In the rows, zero is written as 128.
name the system of each run
B, run 1 (11 x 22)
[[ 85 124 128  95 169 105 215 130 124 154 101 101 125 122 172 105 133 217
  121 100 106 150]
 [183 151  57 128 138 141 146 174 141 177 145 105 116 151  94 137  85  79
  179  67 103 151]
 [138 164 100 133 109 193  57 105 155 175 179 141 148 106 142 135 164 123
  135 212 177 117]
 [ 96 194 143 114 142  94 149 138  74 103 117 144  95  87 200  65 122 156
   71 126 116  67]
 [162 134 123 138 110  95 116 183 107  40 134 108 138 106  70 138  82  53
  166  74 115 152]
 [104 109 152 132 129 146  65  83 164 116 125 151 221 113  85 173 162 169
  136 213 134 139]
 [116 105 158 108 186 121 175 110  87 147  41 132  95 139 175 125 121 159
   49 107  50  80]
 [182  73 132 139  88 174 138 151 114 109 147 122  61 140 103 193 104  57
  193  64 109 182]
 [ 67 122 156 146  80 119  96  70 168 200 172 206 163 147 132 157 194 192
  165 186 181 153]
 [ 88 148 117 114 157  34 191 135 122 174  54 104  52 177 157  51 109 122
   44  95 129  78]
 [199 135 104 129  99 172 146 162 170  63 202  36  85 165  81 150  77  80
  192 124 182 198]]
L, run 2 (11 x 22)
[[121 132 165 124 107  88 155 140 149  39 156  85 129 145  86 129 109 158
  181 124 149 191]
 [167 164  89 125 167 182 123 101 169 136 150 111 127 152 170 151 121 173
  199 189 116 143]
 [164 118 119 120 127 174  98 135 146 216 172 116 113 163 157 104 156  69
   95 111 158 109]
 [135 167 139 127  96 102 139 195 111  82 177 104 174  90 108 113 107  69
  112  62 122 139]
 [113 211  64 130 153 131 145 143 129 112  84 115 141  58 111 135  86 150
  130 169 114 110]
 [120  83  92 114 109 170 107 100 106 173  77 104  93 123 118 128 143 118
   33 189 121 105]
 [112  51 197 123 103 135 139 128  70  81 133 148 162  97 151 148 158 124
   80  85  79 136]
 [ 95 149 165 132 198  86 172 123 114 113  70 195 113 100 160 142 116 182
  173  87 114  97]
 [134  90 126 118 143  89  98  95 130 155  84 157  48 203  56 121 112 159
  146 149 158 117]
 [128  58 146 122  81 112  86 107 133 108 205 138 175 186 110 127 165 163
  185 133 129 199]
 [114 182 121 152 153 101 173 119 195 158 174 140 152 161 235 128 159 136
  213 115 142 155]]
S, run 3 (11 x 22)
[[131 126 108 104 140 165  52 136  98 144 145 151 146  77 103  95 138 139
  121 157 169 101]
 [150 106 133 104 139 148 152 118  79 132 154 115 114 144 156  94 119 159
   47 133 116  94]
 [140  81 137 133 127 136 170 109 111  77 109 112 154 127 118 179 107 142
  104 135  73 154]
 [125 111  82 116 143 138  94 119 144 171  95 124 152 141 114 142 139 152
  185 138  72 163]
 [116 187 154 114  93  87 128 130 135 170 131 129  79 182 121 105 125 167
  131 120  91 128]
 [108 142 188 166  98  80 153 101 145  86 160 190 136 143 132 165 132 137
  149 133 155 129]
 [117  86 119 144 179 106 111 113 160 144 110 161 145 138 184 127 172  75
  181 102 176 131]
 [131 138 158 106 125 123 109 170 150 142 117  70  81 143 109  94 133  70
  113  84 164 127]
 [139 163 145 133 103 162 134 149 143 104 194 116 179  79  83 151 111 109
  111 142 190 130]
 [167 143  54 132 200 172 139 135 122 152 146 134 166  95 183 110 112 111
  117 139 139  86]
 [147 130  94 117 117 150 159 145  77  98  81  85  49 107 116 130  78 105
   72 129  86 109]]
A, run 4 (11 x 22)
[[118 186 171 113 108 136 138 157 148 165 128 116 108 126 111 139 125 136
  161  86 103 144]
 [151 148 142 140 102 132 142 141 139 125 167 138 123 127  66 153  96 106
  111 129 172 121]
 [119 114  64 133 122 117 136 121 133 127 166 129 144 119 133 104 128 133
  136 165 193 143]
 [118 140  94 111 128 120  97 146 135 120 116  81 114 127 174  89 149  91
  148 126 114 152]
 [136 141 167 123 137 142  88 137 136 125 104 107 153 121 132 134 143  80
   80 128 100 102]
 [124 143 128 120 168 130 152 108 124 138 109 136 139 125 128 122 109 159
   62 160 135  76]
 [143 114 100 111 142 138 140 118  77  96 109 119  77 122 132 118  97 161
  130 143  90 130]
 [119  91 130 129 113 130  96 129  89 119 118 181 147 105 121 154 139 132
  155 108  75 139]
 [ 86 132 163 148 123  83 156 110 145 175 112 189 128 144 132 148 149 151
  142 105 130 122]
 [141 123 175 133 104 119 188 121 142 101 152 116  73 165 126 157 109 137
  149 110 146 157]
 [162 107 114 137 123 167 127 129 155 117 191 132 175 122 116 167 129 124
  180 130 162 169]]
R, run 5 (11 x 22)
[[153 122 164 124 142  86 108 127 138 159 169 180 138 194  91 112 127 137
  164  92 169 111]
 [179 106 111 133 138 151 126 147 158 154 180 134 167 154 110 152 128  84
  184  78 146 153]
 [129 154 130 123 106 156 168 165 166 148 144  74 158 113 117 164 124 107
  159  81  93 182]
 [136 213 139 125 124 150 180 142 138 147 130 108 150 104 124 162  95 159
  105 129  63 115]
 [162 171 111 117 141 196 123 133  85 127 144 127 116  75 158 129 107 146
   88 159  92  79]
 [110 107 127 106 121 159  91 135  50  95 107 134  92  61 176 105 143 127
  110 129  94 120]
 [ 81  81 134 130 120  72 100 117  70  67  70 163 125  94 117 117 133 128
  109 133 106 118]
 [103  68 114 145 119  63 105  90 122  78 113 143 142 153  95 109 133 114
   84 186 177 118]
 [108  58 127 133 117  90 136  84 157 115 153 116 108 193 141 107 157 145
  126 170 215 163]
 [115  94 137 141 157  96 159  98 194 172 121 146 105 202 138 149 152 145
  197 119 184 163]
 [147 164 116 135 167 127 132 142 215 214 119 140 133 166  97 151 126  96
  192  98 174 134]]
D, run 6 (11 x 22)
[[149 164  86 135 152 186 156 134 173 133 108  89  76  98 143 165 110  90
  177 144 170 146]
 [189 130 116 118 149 187  80 147 111  82 133 109 119 114 117 158 102 110
  206 120  85 152]
 [157 105 122  96 145 146  24 144  98 132 152 139 177 127  95  96 142 119
  129 124 106 108]
 [119 112  96 104 152 100 117 140  88 129 133 114 144 123 119  54 119 140
   54 139 156  89]
 [117 131 132 134 122  99 213 128 102  91 121 112 137 119 124 133  88 156
   59 129 103 120]
 [ 98 130 149 143 102 143 175  99 129 157 116 160 152 111 139 188 140 167
  111 147  80 135]
 [ 82 141 162 119 120 141 107 106 135 178  91 156  78 127 166 138 169 154
  153 142 122 125]
 [112 166 187 135 144  98 118 128 143  97 107 154  73 130 139 127 129 115
  172 107 168 108]
 [141 137 114 158 147  89 129 128 160 101 152 169 150 139 111 146 113 112
  206 123 180 138]
 [149  81  68 123 131 116 114 115 150 140 161 109 139 183 113 115 131 134
  188 133 144 179]
 [160 104 139 103 117 140 118 153 143 128 168  51 137 171 121 102 134 106
  117 105 122 162]]
R, run 7 (11 x 22)
[[110  66 137 135 120 131 158 113 116  82  89 116 119 104 126 166 132 110
  107 130 135 153]
 [ 82 124 109 123 124  96 138 109 145 122 108 127 137 116  90 124 129 179
  125 180 172 143]
 [127 117  83 126 139  91 129 101 138 176 139 137 110 192 143  86 131 146
  115 151 152 115]
 [139 123 151 148 117 138 117 111 152 151 142 161  77 156 153 151 150  86
  172 116 167 129]
 [114 160 143 122 159 110 116 160 174 134 126 129 167 110 114 131 138 114
  203  89 159 150]
 [166 169 125 113 147 115 150 166 150 150 134  76 143 170  88 112  90 111
  116  87  87 121]
 [172 170 169 122  86 205 124 131 124 133 177 115 111 126 110 175 107 138
  114 145  96 126]
 [123 139 122 111 148 175 122 140  99 129 154 141 186  58 183 129 148 168
  144 126  86 128]
 [117 100  97 121 148 118 167 143  68 121  71 122 113  93 148 118 108 106
   65  92  71 105]
 [ 98 131 130 137  67 130 101 119  87  70 105 149  83  74  78 149 111 130
   95 192 152 122]
 [ 84 101  89 125 135  69  86 100 109  88 147 139 163 138 166  63 163 178
  131 190 156 136]]
K, run 8 (11 x 22)
[[ 74 113 149 151 123  44 136 103 116  78  93 170 128 127 138 117 140 138
  121 142 148 115]
 [133 114 144 134 162 107 136  97 104  78  90 175  88 138 126 153 106 173
  171 143 111 116]
 [162  92 165 118 162 181 137 100 124 151 131 160  83 151 141 164 135 172
  174 119 123 127]
 [139 102 142  95 158 183 137 131 143 176 168 114 133 128 151 121 154 182
  169 113 162 156]
 [141 165  97 101 154 141 139 158 168 149 165  75 146 132 136 101 124 139
  183 108 148 168]
 [154 179 120 126 118 138 108 150 182 118 149  47 124 156 126 119 121  71
  136 141 139 152]
 [138 164 128 128 105 154 110 130 149 102 130  60 139 118 126 126 120  82
   53 185 130 109]
 [123 162 101 152 105 132 152 143 100 112 122 126 138  67 123 137  93  76
   43 147 125  85]
 [110 112 110 154  91  97 110 145  79 134 105 193 129  78  88 138 116  63
   85 106 133  91]
 [ 96  85 119 127 106  72  77 119  63 142  93 203 132 132  96 109 142 141
  108 115  90 102]
 [106  93 156 134 123  64 158 104  83 129 118 200 132 167 147 136 132 191
  151  96  60 139]]
A, run 9 (11 x 22)
[[136 101  96 113 165 137  94 121 112  87 104 134 113 108 115 118 119 143
  173 158 160 129]
 [108 125 141 107 126 101  66 132 111 125 129 143 143 139 135 100 159 148
  161 121 100 135]
 [127 143 169 124 123  98 145 135 125 154 144 138 138 162 134 120 132 124
   97  87  98 108]
 [142  97 129 133 135 128 199 124 126 120 135 116 126 137 113 153  99 131
   97 113 139 135]
 [121 112  89 126 124 144 143 117 139 117 122 115 134 107 114 156 126 146
  162 157 135 168]
 [121 163 123 122 104 142  79 135 144 158 124 132 109 125 130 132 148 120
  168 141 118 140]
 [128 151 167 127 112 131 107 139 123 139 147 147 115 127 129 124 137 100
  107 117 159 100]
 [130 123 124 132 155 111 157 132 123  96 146 132 143 118 139 112 112 124
  111 128 169 112]
 [138 111  90 120 158 113 119 124 137 107 111  95 138 145 132 114 121 128
  151 138 111 143]
 [126 120 143 108 121 143  87 126 128 144 114 109 134 135 125 128 150 133
  117 135  90 135]
 [119 157 146 128 115 138 147 132 115 157 134 140 130 112 130 134 126 147
   88 126 114 108]]
H, run 10 (11 x 22)
[[106 188 165 121 127 122  58 128 168 191 114 154  94 146 148 115 173 110
  166 131 150 108]
 [128 213 156 132  68 100 168 172 123 109 185  97 100 121 119 107  93 118
  104 103 130 135]
 [130 123  71 127 158 125 131 150 114  67 142 101 210  67 147 107 117 115
  125 142 127 136]
 [153 107 111  98 202 150  69 113  97 152  80 133 101 145 183  84 141 125
  117 134  93  78]
 [150 138 189 108  74 192 121 124 107 128 126  85  66 139  92 161 118 137
   70 147  78 127]
 [ 94 107 140 136 107 148 139 134 105 139 142 187 199  38  83 184 132 157
  125 118 134 137]
 [150  79  87 142 171  80 148 119  86 156 121 216 106 161 126 113 104 129
  161  73 136 101]
 [141  63 134 135  88  98 134  95 155  87 122  74  96 216  82 152 119 106
  124 152 126 181]
 [ 56 138 179 136 137 100 118 101 201 140 107 147 195 117 134 156 188 169
  172 157 163 161]
 [147 217 133 143 171  91 194 136 162 172 150 157  82 166 176 104 102 135
  162  86 161  93]
 [167 133  73 127  97 156 151 157 165  82 188  12 130 137 116 114  98  73
  107 154 173 173]]
H, run 11 (11 x 22)
[[142 124 111 107 139 171  78 138 123 140 146 127 150 100  96 124 134 146
  148 147 147 134]
 [141 140 140 122 114 131  99 136 103 146 150 152 119 139 148 119 141 135
  154  99  85 129]
 [129 122 143 142 100 106 149 139 121 110 121 116 137 138 115 148 114  94
   97 106  86 139]
 [ 87  97 117 126 152  98 138 119 133 134  92 138 161 109 109 128 142 145
  103 138 147 122]
 [133 126 126 123 147 124 143  98 121 142 129 148  85 163 138 122 117 176
  134 145 134 117]
 [155 127 142 143 105 164 140 117 155 114 163 116 127 146 123 172 124 114
  146 150 141 152]
 [103 119 135 129 142 119 107 146 147 149 126 148 156  96 137 126 160 103
  165 100 166 138]
 [130 166 116 120 133  87 135 156 115 127 120 115  79 150 125  85 105 126
  150 101 116 124]
 [143 152 107 127 107 129 120 128 144  99 146  77 158 140 107 129 116 128
  102 180 110 141]
 [106 133 137 124 160 144 105 115 123 157 131 156 168  99 190 117 166 140
  116 140 133 103]
 [154 145 142 118 128 149 159 138  91 128 121 121  54 129 154 133 102 117
  113 101 104 108]]
D, run 12 (11 x 22)
[[166 136 110 113 160 146 147 147 133  83 175  98 127 122 133 108 104 138
  161 123 178 138]
 [165 105  86 126 131 125 140 155 107 121 156 127 166 140 120 126 104 117
  152  86  75 153]
 [120  84 116 107  97 145  92 138 110 178 128 117 151 123  76 127 144 119
   82 125 116 138]
 [104 167 131 115  95 140 129 140 110 126 141  88 113  98 155  97 134 130
   63 160 132 114]
 [135 162 132 150 145 119 165 119 109 105  95 147 115 111 167 152 101 105
   95 127  80  88]
 [110  91 142 130 152 154 127  96 126 132  82 172 140  96 113 184 137 153
  134 155 131 121]
 [ 85 149 149 104 134 112 102 117 123 120 115 135 101 121 155 105 153 194
  170 152 134 144]
 [134 160 175 133 145  66 139 126 139 118 127 157  99 188 126 119 114 127
  157  91 129 107]
 [129  95 135 149 131 113 155 116 163 144 165 167 153 140  93 156 131 122
  156 119 209 143]
 [119 115  66 124 100 121 141 140 143 142 164  87 121 140 159 104 140 130
  183 126 142 200]
 [163 128 130 123 105 130 112 155 145 133 127  75 114 177 105 130 115  58
  129  83  77 148]]
S, run 13 (11 x 22)
[[151 105  82 164 162  83 161 101 166 157 127 173 148 194 109 159 101 118
  172 123 143 132]
 [131 147  99 139  98  99 131 140 150 124 146  96  74 168 170 111 130  84
  192 111 136 173]
 [ 93 205 176 139  85 123  96 157 149  94 139 118 131  75 146 136 148  81
  137 128 148 130]
 [119 139 122 132 170 149 102 128 141 156 119 166 157  77 128 123 137 106
   95 152 207  68]
 [154  88  96 102 169 155 169 137 104 122 134  90  88 125 126  95  98 133
   80 125 179 114]
 [154 111 116 106 120 169 147 151  89  54 147  73 138  91 116 145  94 143
  131 126  83 163]
 [137 141  88 113 135 171  72 123 100 156 109 145 166  95 126 148 131 151
  135 152  40 124]
 [107 129 119 122 102 101 141 102  98 186 101 150  86 163 117 120 120 180
   79 146  76 106]
 [ 96 102 158 146 101  65 178  91 132  81 133 148 127 170 123 154 126 188
  149 146 117 170]
 [123 111 156 131 166  98  78 105 170 119 113 146 144 176 167 130 171 124
  225 114 118 156]
 [126 155 203 120 112 121  89 142 164 186 127 136  82 173 121 122 162  77
  147  78 150 118]]
K, run 14 (11 x 22)
[[105 108 146 119  98  77 175 128 133 204 142 133 113 197 113 116 136 165
  119  79 102 156]
 [ 88 112 146 138  98  85 145 104 166 104 171 133 167 158 109 146 149 186
  170 161 162 185]
 [131 148  92 146 190 131 132  92 183 107  96 122 139 140 182 145 129 143
  191 185 138 134]
 [138 157 158 125 138 182 144 125 152 125 106  88  28 124 181 142 132  99
  146 133 157 131]
 [150 168 168  91 122 205  82 154 119 118 179  99 127  74  90 116 124 144
  110 147 173 111]
 [186 161  53 123 163 146 115 161 112 151 174 116 174 121 135  92  95  92
  106 121 117  92]
 [127  95 108 143  71  98 135 160 111 123 128  99 116 137 127 121 131  26
   86  73 107 151]
 [ 74 116 163 119  92  87  83 137 112 100  83 122 182  92  60 131 141 134
   66 145  93 125]
 [123 157  99 161 147  63 182 103 109 153  87 194 138 151 123 147  82 155
   91 136  75  76]
 [105  53 156 168  75  98 164  91 110 130 133 213  67 152 140 173 145 123
  148 110 166 146]
 [ 85  81 150  96 166 142  67  95 114 111 111 166 158 101 134 118 174 226
  202 157 143 149]]
B, run 15 (11 x 22)
[[140 129 138 138 143 144  93 115 113 124 130 167 158 115 167 138 146 106
  110 145 107  90]
 [103 106 157 124 121 128 115 138  91  95  88 137  98  85 137 134 141 101
  120 105 117 127]
 [112 123 156 131  87 110 133 124 125 108 123 149 119 128  71 167 119 155
  158 123 112 161]
 [125 104 140 148 133  99 142  88 154 159 113 153 138 195 118 149 131 137
  102 144 119 117]
 [133  91 144 127 140 142 162 112 150 137 118  92  80 166 167 135 139 103
  112 125 152 141]
 [123 140 137 114 118 137 155 133 146 151 173 126 111 136 145 125 137 166
  187 110 171 168]
 [120 161  87 118 150  85 124 146 144 193 138 135 154 149 115  79 128 135
  133 113 153 114]
 [151 152  74 112 139 147 103 153 129 122 136  70 118 115 116  85 106  97
   94 159 152 116]
 [147 166 127 119 128 159 122 139 106  73 186 116 163  84 156 120 120 159
  133 156 119 127]
 [117 137 123 135 155 101 113 156  96 111 111 162 193  81 146 121 129 104
  119  93  84 103]
 [120 108 126 126 118 161  83 138 108 102  62 117 123  75  76 168 122  85
  117 139 100 134]]
L, run 16 (11 x 22)
[[155 125 135 142 143 101 140 106 117 138 137 174 124 174  99 133  96 135
   99 129 134  88]
 [112  75 105 128 129 102 117 128 116 111 148 159 151 109 109 116 141 137
  154 127 186 144]
 [100 138 113 127 117 108 134 126 150 126 109  99 103 139 164 126 146 128
  185 125 110 178]
 [159 166 156 142 115 151 111 114 168 152 136 129 125 171 116 167 125 107
  135 145 105 120]
 [135 140 151 117 132 147 134 138 137 144 187 132 164 113 112 115 130 140
  105 130 188 119]
 [133 147  87 120 136 123 160 150 115  90 135  85  94 108 159  90 106 115
  130 121 142 141]
 [158 142  92 135 136 160  85 133 119 124  95 120 128 112 117 155 113  85
  138 143  82 120]
 [ 93 130 151 109 121 138 101 140 119 181 121 139 170  93 112 120 158 144
   83 128 115 112]
 [103 122 143 129 121  77 198 126 103  97 114 118 106 134 148 114 110 145
   78 114 112 124]
 [151  86 120 149 153 132 127 100 112  84 100 179 126 124 112 181 102 127
  158 144 121 119]
 [ 89  97 144 104 134 132  84 122 134 181 110 152 120 119 125 122 177 163
  169 122 155 151]]

runs to name
run 17 (2 x 22)
[[102 174 129 133 135 146 125 111 162 176 104 132 127 115 153 152 150 149
  155 157 116 131]
 [131 174 130 120 166 118 130 145 124 168 115 140 124 120 149 102 125 110
   96 106 130  79]]

R
run 18 (2 x 22)
[[108 151 111 160 115  84 159 127 200 167  98 113 133 158  84 153 117  67
  110 144 169 131]
 [ 91 143  96 140  74 119  91  95 128 119 109 121  92 120 109 121 130 131
   81 223 164 123]]

K
run 19 (2 x 22)
[[ 90 150 143 142 129 158 148  85 108  77  96 146 105  58 193 157 142 159
   94 207 139  99]
 [105 147 156 135 179  88 133  97 123 102  49 177 111 132 187 150 136 169
  174 133  56 104]]

D
run 20 (2 x 22)
[[122 154 173 111 157 114 119 148 131 129 120 127 141 126 124 104 131 117
  102 103 144  94]
 [156 104 124 138 136 148 140 126 129 124 148 145 136 131  85 152 105 111
  115 132 169 116]]

S
run 21 (2 x 22)
[[128 126 155 138 131 111 105 110 155 106 132 145 136 160 117 152 131 138
  181 141 136 150]
 [139 127 121 121 148 121 110 129 161 155 160 126 143 169 139 110 148 129
  167 126 160 139]]

D
run 22 (2 x 22)
[[118 150  83 147 106 136 148 120 149 222 165 154 161 134 168 129 149 128
  112 132 116 130]
 [102 178  85 144 118 128 141 146 135 142 108 111  85  87 168 110 127  73
  105 138 157 114]]

B
run 23 (2 x 22)
[[ 66  85 182 117  92 139  83 124 107  87 109 117 125  66 151 121 185 111
   89 151 157 136]
 [129 193 124 110 188 104 132 156  96 110  94 155 152  77 108 103  84 176
  127 114  96  71]]

K
run 24 (2 x 22)
[[152  98 135 102 145 197 153 145 141 113 152  88 101  99 127 144 129 137
  172 112 187 167]
 [168 180 113 100 118 181 108 165 107 141 151  96  78 118 148 114 106 128
  173 102  79 138]]

L
run 25 (2 x 22)
[[146 128 134 128 160 142 192 143 104 138 144 152 135 107 147 147 104 145
  133  74 109 119]
 [129 134  99 130 130 117 121 141 102 153 111 170  88 111  88 122 101 128
  150 113 151 109]]

L
run 26 (2 x 22)
[[103 184 128 142 102  90 160 132 197 169 187 104 112 170 171 106 153 117
  158 129 194 160]
 [183 131  91 154 141 145 173 148 171 140 148  98  93 171 138 165 101  45
  180  77 138 154]]

D
run 27 (2 x 22)
[[145  79 121 119 152 108 180 145 132 143 121 118 153 168 133 143 120 123
  161  49  68 164]
 [128 166 110 138  82  91  96 154 145 150 132 129 137 155  72 138 116  88
  170 100  85 161]]

S
run 28 (2 x 22)
[[114 161 133 123  83  95 115 121 138 143 145 128  77 175 110 119 126 163
  162 143 124 155]
 [119 174 139 165  91 105 151 125 167  98 174 125 181 132 141 158 128 109
  139 150 123 148]]

H
run 29 (2 x 22)
[[ 98 148 148 104 118 120 113 146 154 137 110  77 150 125 128 121 154 130
  139 120  92 165]
 [145 186 149 131 109 145 130 130 148 156 138 113 128 142 102 145 108 119
   84 145 105 101]]

A
run 30 (2 x 22)
[[164 116  85 114  97 170 140 141 168 163 170  65 127 166  79 151 111 130
  166 132 120 197]
 [175 140 128 100  96 201  87 159 123 147 194  73 127 137 150 120 141  84
  116 111  95 144]]

D
